0: [135 117 136 118 130 118 119 100 134 118 122 124 123 107 148 117 123 152
 129 142 129 108 110 150 121 101 128 143 126 140 122 125]
1: [134 124 148 117 131 136 116 112 132 119 126 138 124 115 151 124 102 154
 125 145 133 126 138 153 118 106 120 151 116 145 113 123]
2: [113 141 130 129 114 146 147 108 125 139 124 130 133 106 120 125 135 133
 125 126 130 135 129 131 130 120 116 129 141 117 124 146]
3: [111 130 108 153 108 114 148 122 148 146 111 116 137 146 106 143 147 100
 144 102 146 128 151 109 153 145 128 116 158 103 143 120]
4: [145 136 163 104 139 153 111 131 112 123 139 153 128 110 161 129  88 163
 112 158 134 158 147 174 103 113 117 148  96 153 102 126]
5: [ 88 192  82 122 118 171 189  96 106 120 124 132 148 112  94  71 151 112
 122  87 152 119 114  80 123 160 140 142 171 106 130 204]
6: [ 89 155 113 122 111 157 156 106 134 135 121 131 125 107 109 108 130 133
 123 111 134 114 128 117 124 128 125 144 156 110 127 166]
7: [ 87 161 129 136 110 144 165 102 139 139 113 150 138 120 102 109 121 124
 139 104 144 132 136 119 134 117 115 148 152 108 118 161]
8: [102 196  98 146 129 117 181  97 108 130  99 152 168 142  99  84 125 104
 160  85 178 140 141  86 134 147 122 150 148 109 111 163]
9: [102 132 169 123 116 148 116 129 121 138 131 145 118 107 133 136  94 145
 117 145 127 133 157 143 119 115 103 145 117 127 109 128]
10: [170 116 132 110 152 135 109 114 134 101 143 128 121 122 166 114 116 159
 112 149 124 126 123 154 111 132 143 139 107 161 134 131]
11: [129 126 136 143 118 121 135 107 144 138 119 147 127 134 120 139 119 132
 138 124 140 122 145 133 138 117 119 143 127 126 125 123]
12: [182 126 152  93 192  82 129  49  74  62 119 120 138 118 185  49 105 179
 132 143 139 115  97 144  91 127 132 158  93 196  95 133]
13: [ 81 173 109 130 105 151 178 114 141 142 112 138 148 120  89  96 130 111
 145  92 131 141 116 111 137 114 118 137 174  93 117 172]
14: [148  99  93 122 139 131 117 158 130 117 145  89 109 137 126 135 172 112
 115 130 114 100 109  96 130 157 161 101 128 132 165 127]
15: [ 90 145 187 121 122 160 118 133 117 131 137 176 111 105 130 124  69 154
 120 151 134 118 164 134 107 101  96 176  97 138  93 144]
16: [128 118 138 119 126 149 121 123 130 127 137 142 108 110 136 131 121 146
 112 142 122 116 125 139 119 116 126 143 118 137 130 136]
17: [130 127 148 129 113 139 122 123 144 139 128 150 121 115 137 140 110 153
 127 142 144 136 149 162 128 107 115 152 126 132 115 125]
18: [173  71  84  85 179 132  76 193 111  76 179  57  68 140 142 126 171 104
  74 153  76  59  79  65 103 195 195 106  91 159 191 131]
19: [149 111 109 116 150 119 114 127 129 104 140 112 105 134 145 116 141 130
 103 131 118 104 116 112 119 155 153 129 117 142 164 131]
20: [ 77 163 203 111 128 159 123 113  85 129 128 180 121  93 135 112  51 160
 123 159 144 136 172 136 102  85  77 182  85 144  64 147]
21: [162 110 144 101 158 122 105 104 118  85 129 116 123 118 183 100 106 160
 103 148 125 127 131 154 105 135 142 143 111 170 128 115]
22: [107 139 117 198  82  67 170 125 159 177  71 135 185 194  80 163 137  65
 197  67 160 181 159 122 189 120  97  97 182  70 123  84]
23: [157 109 110 111 148 139 109 148 121 109 156 106 102 128 141 126 151 136
 103 144 115 102 111 113 116 158 159 119 111 147 154 137]
24: [104 125 128 171 111  97 148 112 155 156 100 141 142 163  89 152 130  92
 159  97 144 132 153 109 161 127 115 129 146 102 130 108]
25: [135 129 128 156  96 112 146 125 160 154 101 134 160 145 118 152 135 121
 169 113 146 166 143 160 160 101 105 109 159 105 121 105]
26: [ 76 142 115 173 110  94 163 111 156 156  93 142 139 163  73 131 127  83
 160  79 157 110 156  87 160 138 117 141 154  95 134 125]
27: [137  91 104 139 123 102 125 145 152 129 113  75 140 140 130 145 161 106
 146 114 136 125 139 120 147 141 144  92 158 118 145  93]
28: [134  89 114  91 155 144  83 178 116 102 165  87  84 117 143 139 136 115
  85 155  78  84  96 100 105 162 158 111  99 141 165 123]
29: [128 118 120 171  99  91 143 127 165 157 103 122 148 165 107 167 148 100
 163 102 149 153 158 128 169 134 120 107 160 101 138  94]
30: [ 75 171 147 171  99 107 178 107 153 164  83 166 162 148  88 115 107  99
 174  83 155 171 149 119 158 105  95 141 162  86 108 137]
31: [166  86  96  85 173 153  86 201  89  89 187  84  84 138 132 124 175 105
  78 161  65 109  61  86 101 166 191  95  86 159 171 139]
32: [116 125 135 148  98 119 136 121 153 156 107 127 141 127 119 150 135 122
 148 119 133 148 128 152 149  96 109 116 155 102 125 108]
33: [101 136 120 198  86  73 176 121 167 180  77 134 177 188  74 157 146  64
 190  65 151 181 154 115 189 124 102  93 185  69 134  93]
34: [136 125 118 144 131 107 131 110 139 123 125 140 123 153 114 135 123 116
 138 117 144  89 146 106 137 141 132 143 120 133 130 129]
35: [ 90 134 164 112 117 161 124 136  92 146 142 149 124  89 128 136 110 138
 110 154  82 154  91 157 115  80  99 116 111 124 109 135]
36: [ 86 125 129 163  78 109 149 124 151 167  78 140 157 143 108 159 118 116
 186 106 175 135 171 142 161  99  87 142 169  91 100  92]
37: [109 136 159 117 106 143 127 121 136 153 118 131 135  91 132 140 112 143
 130 140 129 146 131 166 131  77  97 125 142 115  93 112]
38: [155 108 117 106 136 143  89 143 128 113 148 104  91 116 160 136 137 151
  92 147 115 103 119 134 110 143 151 127 112 140 170 129]
39: [138 122 122 140 125 120 128 118 145 131 127 137 122 142 121 140 131 127
 135 122 136 114 142 119 137 137 134 135 126 128 137 124]
40: [142 151 143 111 147 156 120 171  98 131 166 153 148 112 119 129 111 132
 128 151  79 171  83 160 114  88 115  96 104 130  84 141]
41: [135 128 162 107 145 143 110 116 110 109 135 148 113 112 160 112  91 160
 107 153 130 130 143 151 102 124 122 158  99 158 117 133]
42: [152  95 113  97 152 141  87 151 121  98 155 109  82 122 161 129 135 142
  86 150 100  86 112 110 100 160 164 129  98 149 176 136]
43: [119 154 130 131 123 140 151 104 119 135 129 142 140 115 113 117 132 127
 123 120 124 142 119 126 128 118 118 128 135 120 125 155]

[164 144 126 102 163 143 114 133 101 107 151 133 138 116 157 104 120 152
 113 146 119 145 114 151 101 134 135 126 101 153 112 140] 10 41 21 4 1
[142 119 124 136 133 121 123 134 136 131 131 122 132 144 129 137 136 119
 131 124 121 136 133 133 135 137 132 115 131 127 134 114] 39 11 34 2 16
[120 127 155 110 127 164 114 137 103 138 151 150 115  92 140 134 117 152
  98 159  90 143 100 155 107  94 114 125 105 136 121 143] 35 16 9 40 4
[111 141 166  97 138 155 117 131  68 130 146 153 126  89 148 120 100 152
 105 165  88 155  90 162  98  90 102 126  87 145  98 140] 35 40 4 41 9
[136 188  87 111 161 136 169  75  85  98 124 134 142 109 126  45 144 148
 134 109 174 106 102  78 102 168 154 165 126 150 131 187] 5 8 6 43 7
[164 111 140  96 169 116 102 102 107  79 134 114 116 119 181  93 108 160
 104 148 123 115 122 144 101 143 145 143 100 172 129 121] 21 10 41 19 0
[157 132  95  99 168 155 124 150  95  93 170 114 117 132 123  99 169 125
  95 142 101 132  70 101 106 153 178 112 108 158 151 162] 23 19 14 31 42
[102 144 157 108 124 169 128 126  90 138 149 147 121  83 131 123 114 145
 104 153  89 145  95 148 109  94 106 125 108 129 109 152] 35 40 16 9 43
[120 116 125 154 117 107 131 129 155 145 115 120 132 150 109 152 135 106
 144 111 139 121 150 116 149 141 129 122 144 111 137 108] 3 39 24 29 11
[159 114 113 109 149 140 108 142 119 103 155 115 104 129 143 123 142 139
 103 147 117 102 111 117 113 155 158 128 105 152 149 139] 23 19 38 42 10
[161 116 104 131 146 111 123 153 127 117 146 107 129 158 114 131 163  99
 120 120 104 135  99 106 132 146 157  95 124 130 158 128] 14 19 23 27 39
[173 127 124 100 165 148  95 167 111 108 168 121 137 124 161 122 121 143
 104 154  98 154 112 165 102 134 139 104  99 148 117 123] 10 21 23 40 38
[ 74 143 193 115 116 169 118 121 101 142 133 168 107  89 133 127  72 155
 105 154 116 132 156 142 106  95  83 164 104 130  97 144] 15 20 9 35 41
[109 128 154 113 119 159 116 140 107 143 147 137 115  90 133 137 118 147
 108 154  93 140  99 159 114  94 110 118 115 126 117 133] 35 16 9 37 40
[133 102 118 140 104 117 117 160 163 151 123  84 133 130 126 156 149 125
 137 126 147 130 155 147 148 143 135  99 163 108 137  92] 27 3 32 29 39
[ 87 137 176  94 129 177 110 157  57 146 162 151 119  74 138 135 105 142
  89 174  55 167  69 166  97  76  95 102  89 131 103 139] 35 40 4 9 37
[114 137 156 120 107 139 126 117 140 149 118 139 135  98 137 140 108 147
 131 139 141 150 145 167 131  84  98 135 138 120  95 112] 37 17 9 1 32
[ 74 116 121 167  75 112 152 117 157 171  78 137 151 142 101 158 121 112
 187 103 169 122 168 138 167  99  91 143 174  87 108  90] 36 24 25 32 29
[146 123 100 126 143 129 131 146 122 118 146 111 128 145 116 124 166 110
 119 126 117 138 102 108 131 150 160 105 130 135 149 135] 14 19 23 39 27
